In the data rows, the value 128 means zero.
Some points:
[ 51 117  93 168 144  68 188 140 130 141 139]
[131 137 126  77 132 164  72 131 176 148 165]
[141 123 137  65  89 169 137 115 171 170 168]
[180 133 113 149 144 151 196 123  91  99  96]
[152 126 108  76  84 139  52 118 143 135 178]
[127 160 117  95  43 134  66 127 145 166 175]
[217 101 131 127 122 177 200 156  93  84  64]
[158 141 137  88  75 147  68 138 142 146 183]
[ 82 134 140 176 167 105 138 151 152 121 103]
[124 138 106  77  68 151  49 135 138 158 168]
[129 140 108  84  50 134  81 137 153 159 156]
[171 117 114  83 172 126 128  90 117 112  63]
[227  99 130 127 109 154 167 159 104  96  44]
[144 164 206 151 167 121 105 148  62 112 100]
[138 109 130 128 118 157 158  59  79 128 105]
[156 133 147  97 181 143 126  68 123 111  64]
[ 27 160 122 182 198  69 130  96 158 144 152]
[112 131 145 209 136  94 214 176 108 135 131]
[ 55 105 107 196 146  74 171 144 104 109 154]
[143 149 107  66  63 128  49 112 155 157 170]
[ 76 123 154 146 187  97 124 123 165 128 137]
[104 123 104 131 182 112 131  91 155  94 117]
[ 71 149 102 187 148  79 171 156 133 132 149]
[225 105 141 129 108 149 188 173 115  90  46]
These points spread out most along one direction. For each point below, how far along it does it lie, from 0 to 99? 50 is the average, and the first point above lies past it.
[131 137 126  77 132 164  72 131 176 148 165] 32
[225 105 141 129 108 149 188 173 115  90  46] 62
[138 109 130 128 118 157 158  59  79 128 105] 54
[156 133 147  97 181 143 126  68 123 111  64] 55
[152 126 108  76  84 139  52 118 143 135 178] 27
[144 164 206 151 167 121 105 148  62 112 100] 59
[143 149 107  66  63 128  49 112 155 157 170] 23
[180 133 113 149 144 151 196 123  91  99  96] 64
[127 160 117  95  43 134  66 127 145 166 175] 26
[104 123 104 131 182 112 131  91 155  94 117] 57
[171 117 114  83 172 126 128  90 117 112  63] 54
[ 27 160 122 182 198  69 130  96 158 144 152] 61
[141 123 137  65  89 169 137 115 171 170 168] 34
